Each path below is one point turned by a fixed rotation once a step. After each direction that follows a path, write how fast that rotation turns it, in degrees each step (0 if it stays still).
Each turn is a multiple of 5 degrees from 10 to 175, or 0.
Rotation 1:
[  9 -34  13 -29 -17 -43 -21  17  -4  -5 -32 -22 -29   1 -36  12  44  39
 -17 -18 -21]
[-11 -37  13   6  -6 -51  -8 -22   7  43 -21 -28 -28 -26 -24  -5  36  46
  -1  12 -11]
[-21  -8   3  -1   3 -38  -3 -24 -18  20 -51 -47   1 -10   7  13  46  35
  18  38 -15]
[  2  -2   0 -43  -3 -41 -10   1 -16  -3 -35 -55  22  25 -10  13  31  32
  21  10 -37]
[  3 -41   1 -45 -18 -60 -16  -9  -6   2  -4 -49   3 -13 -41   5   0  31
   2  11 -23]
[-30 -40  -1  -9 -29 -54  -2  -1 -30 -12  -6 -34 -20 -37  -5  14  31  21
 -13  37 -19]
[-21 -32  -3   9 -11 -38  -6  -5  -4  -6  -4 -42  -7   4   3  12  73  19
  14  12 -50]
[ 10 -26  -3  -2 -12 -20 -11 -45   7  11  -6 -73  21  -2 -27  -3  38  19
  14   1 -44]
[ 13 -29   7 -19 -19 -11 -21 -24 -21 -17 -39 -71  -2 -27 -32  11  15  17
 -18  22 -14]
[ -5 -29   9 -17 -22 -28 -32   7 -11 -29 -34 -39 -35  -5 -25  17  51  21
 -28  -3 -22]
[ -6 -41  17   9  -8 -53 -13 -25  17  28 -17 -27 -30  -4 -27  -6  50  40
  -2 -18 -24]
[-14  -8   6   5   0 -28  -7 -42 -16  33 -50 -53  -7 -31  -2   6  42  39
  15  23  -9]
[  7   5  13 -34   2 -28 -23   5 -19  -2 -55 -52  11  13 -16  19  44  37
  16  16 -29]
[  5 -34  10 -52 -12 -64 -10  -2  -3   1 -14 -39  -2  -3 -39   8  12  36
   3   0 -21]
[-30 -39  10 -14 -24 -67   1 -11 -19  12  -5 -31 -19 -35 -17   9  21  30
  -8  36 -11]
[ -7  10   1 -17   8 -23   6   8  -5  13  -4  12   6   5   5   4 -12  12
  10  11   3] | 35
[ -2   8  -1  -3   1   1  -4  21  -3 -17  -9   7  -2  20   9  10  19  -4
   2  -8  -9] | 115
Rotation 2:
[-49  -5 -48  31  28  -2   1   5   0  40   9  34   6 -31 -12 -18 -46 -13
  42  35  31]
[-30 -15 -50  19   1  69 -21  -8 -19  48 -25 -12   7 -13 -34  12 -33 -23
  19   2 -11]
[-34  15 -65  47 -11  32 -18 -38  38 -19 -24  26  -4  14   3  -2 -51  -1
  35  14   3]
[-72   4 -14  35  46  16  -4  12  11  36 -17  38  -1 -20 -32   0 -20 -26
  33  37   1]
[-34   6 -60  24   1  42  -8 -32 -31  53 -16   1  30 -23   0  19 -33 -26
  25 -21   8]
[-20 -15 -70  20   3  25 -27 -16  13   2 -17  12  -3   3   4 -15 -68   8
  38  46  25]
[-65   1 -18  21  18  58  -6 -12  18  29 -30  14  -8   7 -54   0 -13 -30
  25  27 -19]
[-39  23 -52  62   7  19  -2 -36   7  23 -23  26  27 -23  16  21 -30 -12
  24 -24   4]
[-37 -21 -57   8  34  13 -26  11 -16  29  -6  17  10 -13  -4 -11 -52  -7
  44  48  26]
[-43 -14 -40  11 -17  76  -1 -21  -5  34 -17 -11  -1  -1 -44  -1 -37 -29
  21   4 -20]
[-31  18 -55  71   7  32 -21 -26  40   7 -38  23   1  -1  15  13 -34   5
  26   8   2]
[-77   1 -29   7  43   0 -15  -5  -9  35 -20  35  18 -14 -17  -1 -23 -31
  39  33  14]
[-24 -10 -59  25 -15  45   4 -21 -18  45   5  -7  14 -27 -31   8 -47 -17
  24 -14  11]
[-19  -3 -62  34  18  37 -46 -16  22   0 -34   6  -8  10   3  -7 -51   8
  29  43  -1]
[-73  15 -17  11  18  38   5 -31  15   7 -20  32   4   1 -43   1 -21 -37
  41  23 -10]
[  9   6 -14   3   4  -3 -19 -10  -3 -11 -14   1   7   8  25   8  -1   9
  -4  -6   3] | 130
[  6 -11 -12 -10   1  -8  -2   6 -24  17  12  -7  10 -10   6  -2  -7  -3
   2  -4  14] | 95
[-12   0   4 -22  -2  12  -3 -13 -16  -3  -8  -3  10   9  -6   7  12 -16
  -1  -8  -9] | 140
[  9   1  13   5  -6   1   9  20 -14 -18   4  10  10  13   0   6  -9  -4
 -15  -4   2] | 0
Rotation 3:
[ 24   9 -19   3 -47 -24  11 -54   8 -34   4   0   6 -33  -6  -2   8  39
 -15  12 -27]
[  2  -3 -24  22 -56 -28   8 -36  -3 -36 -17  -8  27 -57   1   2 -12  20
   4   7  -2]
[ 17  -8 -36  14 -61 -22 -13 -41  16  -4 -18 -22  25 -47  -3   6  23  11
   8  10  -5]
[ 12 -15 -12  14 -60 -11   8 -36  24  -3   0 -13  10 -55 -19 -23  23  29
 -13  14 -27]
[ 10   5 -26  22 -53 -10  23 -41 -10 -18  -3   1   6 -50  -1 -42  17  10
 -12  11   0]
[ 28  12 -41   5 -40 -13  -3 -56   1 -27  -4  -6   7 -37   1  -7  26  28
  -4  18  -8]
[ 22   1  -6   8 -52 -33   6 -47  10 -35  -4 -12  20 -39  -2   2 -11  35
  -9  10 -30]
[ -2 -15 -23  25 -65 -28  -1 -29  -2 -14 -21 -13  26 -56   5  -6  -3  15
  12   6   0]
[ 21 -11 -36  13 -64  -9  -3 -32  23   9 -10 -11  14 -50  -9 -14  39  15
  -2  13 -12]
[ 15  -4  -5  14 -60 -10  22 -38  12 -18   1  -3   3 -45 -16 -31  19  27
 -26   6 -14]
[ 14  16 -35  19 -52 -18  12 -43 -19 -32 -10   2  14 -45   7 -19  10  22
  -1   7  11]
[ 31   4 -31   6 -46 -32  -3 -54  10 -30  -2 -10  21 -33   3  18  15  32
  -3  14 -15]
[  1 -15   0  21 -63 -35   8 -33  16 -19  -6 -14  24 -56  -6  -2 -11  27
 -14  11 -23]
[ -2  -7 -34  27 -66 -12   4 -24   6  -2 -11 -20  23 -57   5 -23  18  11
  10   4   6]
[ 26   3 -34   7 -53  -9   3 -47  16  -5   6  -7   5 -42 -10 -14  35  26
 -14  15 -19]
[ -2  15   5 -19  -1  -8 -11   9 -11   6 -15  -1 -10   0  -6   1   1 -13
 -17 -16  -4] | 0
[-17   1   7  12  -6   0  12   7 -17  -8  -5   3   3 -10   6 -16 -18  -6
   1  -7  13] | 125
